(in the rows, 128 means zero)
Which row each row swaps with, under one turn or mirror
The rows were stretched afterwards, more along some directions than others.
j_220: [147 111 122 122 177 159 104 114 155  96 160 143 118 102 141 116 138 142
 142 142 129 176 136 123  96 108 148 131 129  82]
j_265: [133 106 127 123 173 148 109 114 153  84 163 147 116 111 136 122 132 144
 142 133 124 169 123 122  93 104 133 131 123 107]
j_261: [114 117 118 123 148 154 106 106 154 116 151 162  97 134 123 126 143 133
 111 134 161 141 134 128 113  53 115 120 122  97]
j_449: [134 132  90 137 162 151 145 108 162 134 170 117 135 110 131 108 138 117
  94 128 140 130 173 146 137  93 133 148 137  83]
j_498: [143 159 126 138 164 129 166  99 136 110 158 136 104 127 140 128 158 150
 126 133 136 125 107 117 102 123 115 127 137 113]
j_430: [143 112 135  84 163 143 133 155 163 105 170 162  91 133 133 127 137 153
 162 132 116 165 151 139  87  71 114 116 127  80]
j_748: [145 123 136  91 159 128 133 154 164 109 156 161  90 138 130 131 134 148
 160 135 118 154 139 132  87  83 110 116 127  93]
j_635: [135 105 122 120 169 149 108 121 153  85 160 138 112 115 133 119 133 145
 147 137 118 169 130 124  96 113 139 125 125  98]
j_639: [108 123 117 117 153 156 120 104 157 120 162 158  98 145 124 119 142 147
 119 131 150 148 136 134 124  63 132 121 133  93]
j_158: [119 125  91 122 160 159 145 105 158 112 176 115 129 120 120 104 140 128
  97 137 142 136 171 148 135  93 126 149 134  93]
j_935: [123 130  94 133 156 151 142 114 159 111 171 123 130 114 116 104 141 124
  95 134 148 127 173 150 134  96 117 147 139  91]
j_887: [150 118 129  84 166 140 136 150 164 109 163 158  92 142 126 137 144 162
 156 136 124 149 152 145 101  76 119 122 122  88]
j_900: [129 130  93 128 160 154 148 113 157 119 176 122 127 116 124 100 141 124
  98 133 144 132 182 155 137  91 124 141 136  73]
j_458: [140 111 129  86 169 140 123 145 162 103 160 166  96 137 128 122 140 160
 169 135 131 159 147 131  87  80 104 121 131  82]
j_207: [128  93 102 119 140 143 123 119 116 107 110 162 135 141 132 118 156 144
 114 122 145 135 102 155  90  88  97 134 124  86]
j_642: [121  86  97 114 138 147 124 115 117 104 113 165 148 136 136 125 150 150
 111 121 144 150 107 148  79  78  90 130 119  88]
j_835: [123  83  93 108 140 148 123 132 122 118 109 155 151 138 142 123 146 133
 113 122 138 138 121 153  83  82  96 127 115  90]
j_785: [126 121 108 134 147 147 109  98 154 130 146 165  96 148 128 129 138 139
 111 136 157 132 127 125 112  57 112 115 122  93]
j_646: [122  86 102 122 137 149 114 119 113 107 114 168 148 130 133 127 143 143
 119 116 151 139 107 142  79  81  81 138 125  88]
j_567: [122  92  96 112 131 151 123 122 113 106 116 149 148 141 141 130 155 139
 106 131 142 133 106 139  78  85  90 133 114  93]
j_82: [142 149 116 144 158 130 155  94 138 128 144 139 124 117 139 132 145 136
 116 116 143 123 102 114 109 121 124 125 141 106]
j_43: [149 154 118 149 160 136 157  85 130 124 153 141 117 116 137 130 155 148
 116 126 151 122 104 118 110 112 112 132 137 108]
j_6: [124 134  95 126 150 148 159 104 162 117 170 114 129 118 138 112 135 137
  87 138 136 139 171 151 124  92 140 145 132  92]
j_270: [128  90 104 108 142 142 123 134 124 115 109 157 151 131 141 124 151 129
 119 124 135 138 114 149  83  84 103 127 120  93]
j_928: [133 133  92 138 152 153 146 108 158 120 169 123 124 114 127 104 145 130
  86 135 150 135 175 165 137  88 133 144 136  78]
j_530: [137 107 127 117 169 151 109 111 148  82 162 143 121 115 138 121 138 144
 146 141 124 166 124 115  90 100 139 134 119 102]
j_509: [118 127 115 129 153 152 116 103 147 133 155 167  96 143 117 124 143 138
 123 128 162 132 133 128 124  63 116 116 131  84]
j_114: [129 130  88 134 161 157 144 100 157 109 179 122 135 109 113 102 144 130
  93 129 144 136 175 143 133  90 123 144 143  83]
j_84: [129  80  95 119 137 153 115 118 120 121 107 166 149 139 140 126 147 143
 108 121 154 145 116 141  83  79  99 132 118  78]
j_757: [126 134  99 131 158 152 143 101 151 118 170 117 123 117 135 110 137 136
  96 146 146 134 169 163 135 103 121 154 129  84]
j_323: [132  90  99 128 140 146 120 131 128 127 103 165 150 133 139 120 146 125
 112 108 149 146 112 136  81  81 104 129 130  76]
j_622: [132 130  91 130 159 154 143 103 151 105 182 116 126 113 117 108 140 139
  97 131 138 125 175 151 131  98 118 151 139  90]
j_66: [116 124 111 129 144 143 121 102 147 123 153 157 101 147 112 124 139 134
 111 130 144 124 129 120 118  69 126 112 135 110]
j_149: [138 148 121 146 152 129 155  94 129 121 142 139 121 127 142 127 153 140
 128 123 144 120 100 110 107 126 115 122 135 107]
j_288: [150 111 131  86 163 134 139 150 163 102 174 155  80 137 131 131 148 163
 154 143 119 161 156 136  92  81 121 119 126  71]
j_110: [105 123 114 130 144 146 109 106 154 120 149 168  92 140 113 122 142 127
 112 136 164 134 129 135 128  60 109 121 126 102]
j_620: [126 133  87 130 162 153 149 103 158 114 178 116 128 113 120  94 146 128
 103 134 143 129 176 140 132  98 118 146 152  72]
j_681: [140 121 144  93 163 124 133 152 160 102 157 172  83 137 129 127 142 160
 171 138 130 158 141 140  87  82 102 121 118  91]
j_579: [134 135  94 123 164 145 144 107 159 105 175 114 121 108 129 101 138 132
 102 140 138 129 168 159 130 104 121 151 137  86]
j_705: [119 132 119 138 146 144 117  99 153 131 151 162  90 145 117 133 142 140
 112 132 158 129 134 130 131  61 127 126 126 101]
j_663: [145 154 113 149 161 136 155  84 129 118 153 147 112 130 138 121 167 147
 119 128 156 115 101 104 102 118 108 124 132 101]
j_793: [134  90  92 122 138 150 125 126 123 118 109 158 151 137 137 124 147 137
 109 114 140 139 109 134  77  82  98 129 126  84]
j_574: [140 116 122 137 175 147 105 108 158  97 158 137 118 111 142 121 140 143
 143 146 130 170 132 116 101 107 139 129 117 102]
j_159: [123  82  97 117 136 153 113 124 123 113 111 159 150 135 130 132 152 135
 111 123 149 133 115 142  88  76  87 136 114  89]
j_249: [141 120 139  93 154 134 137 148 153 110 170 165  85 148 125 125 143 161
 169 132 129 155 163 138 105  76 122 117 125  83]
j_638: [120 127 109 130 150 151 123  93 150 133 154 162 103 138 124 130 138 148
 103 126 160 134 132 125 115  61 126 126 134 100]
j_806: [141 122 130  89 175 140 136 134 167 119 160 165  95 129 147 133 137 163
 161 138 133 165 138 131  79  72  99 127 125  82]
j_472: [154 114 134  92 166 143 126 144 161 106 172 163  82 138 134 129 140 168
 160 139 128 165 157 134  93  81 121 120 125  81]
j_746: [126  94 104 117 142 144 124 126 117 111 111 158 139 139 138 123 150 147
 114 127 149 145 115 153  85  91  90 134 118  80]
j_219: [137 100 129 114 167 154 100 119 147  84 165 142 121 118 147 123 141 142
 153 143 132 167 134 123  95 102 140 124 114  89]
j_730: [143 116 125 132 175 147 109 118 159  99 154 146 114 108 140 121 140 137
 142 137 125 172 127 120  97 103 141 129 121 102]
j_650: [124  98  97 127 145 144 125 128 131 126 103 149 149 142 140 120 159 129
 109 130 152 141 109 128  85  94  97 127 119  89]
j_914: [148 146 120 140 162 135 153  87 133 117 150 147 121 115 136 135 152 150
 122 117 148 124  96 111  96 113 110 135 135 106]
j_744: [123  84  91 116 142 160 112 119 122 111 117 157 155 134 135 114 153 136
 117 124 147 139 116 132  86  74  93 135 129  76]
j_253: [146 149 110 142 163 137 160  94 131 121 153 137 115 117 134 119 158 141
 109 122 143 121 109 116 112 124 120 121 145  91]
j_885: [123 134 104 136 157 155 142 114 165 127 168 111 129 118 138 108 146 117
 107 148 148 135 173 147 144 101 133 148 128  81]
j_292: [120 130  91 123 161 157 149  96 155 109 175 120 136 111 132 108 133 134
  97 135 141 135 172 156 130  89 122 149 134  88]
j_353: [126  88 103 117 143 151 128 125 126 116 115 163 144 139 139 130 147 144
 115 124 151 149 108 146  82  76  91 133 121  81]
j_924: [145 150 119 142 156 129 162  87 130 109 152 142 113 125 136 127 156 145
 114 123 145 117  95 107  97 118 109 127 139 103]
j_845: [123 124 117 127 143 145 113  95 153 117 150 154  93 148 124 132 143 144
 105 137 154 122 127 138 124  69 123 124 118 109]
j_57: [145 118 145  90 159 130 128 150 155 101 164 164  90 136 141 128 138 154
 169 141 122 157 146 136  93  88 117 119 123  89]
j_439: [116 127 112 131 151 153 113  95 153 123 161 160  93 143 115 121 150 144
 119 136 161 128 138 133 136  61 115 126 130  90]
j_693: [127 117 124 125 163 149 105 108 151  91 156 137 121 112 140 128 136 140
 141 146 128 163 114 116  97 105 135 130 119 107]
j_999: [127 140 110 141 150 141 117  89 151 128 147 160  92 142 117 125 150 138
 109 131 159 121 124 118 120  72 121 120 130  90]
j_507: [118  91 103 111 135 145 133 127 123 116 109 159 151 139 149 126 147 131
 109 126 138 146 108 148  74  67  94 124 113  95]
j_384: [121 142  99 131 155 154 152 109 151 111 179 116 125 120 130 107 142 128
  97 143 144 129 171 155 131  95 126 148 137  85]
j_865: [122 134  99 128 148 152 150 112 156 111 167 115 130 119 125 109 142 121
  87 139 145 125 161 155 129  89 121 150 131  88]
j_844: [117 133 110 123 147 162 121 103 147 126 151 159 111 141 122 113 146 122
 106 132 161 122 126 119 116  58 124 122 139  95]
j_54: [124 129  94 136 156 152 145 106 155 123 174 119 133 111 125 106 135 119
  98 130 144 133 177 151 138  89 129 146 141  86]
j_286: [132 143  91 141 154 146 147 105 165 113 166 118 119 108 126 101 145 123
  82 136 143 125 166 149 134 100 133 143 140  85]
j_985: [155 122 139  98 155 137 133 146 160 102 168 162  85 130 131 131 142 157
 160 137 125 154 152 128  90  72 116 120 125  82]
j_735: [119  79  96 116 138 154 117 115 116 110 112 165 159 131 139 129 142 138
 116 115 148 139 110 132  79  79  87 134 122  87]
j_741: [144 124 135  88 166 138 149 146 164 116 171 160  91 139 135 135 139 169
 157 137 119 156 145 139  92  86 120 123 128  92]
j_471: [121  87 104 110 137 142 131 127 123 110 112 153 144 142 140 130 149 141
 107 131 140 139 110 146  77  86  93 140 113  99]

Swapped with j_82: j_730
Swapped with j_159: j_935
Swapped with j_746: j_757
Swapped with j_806: j_639
Swapped with j_844: j_288
Swapped with j_54: j_793
Swapped with j_887: j_110

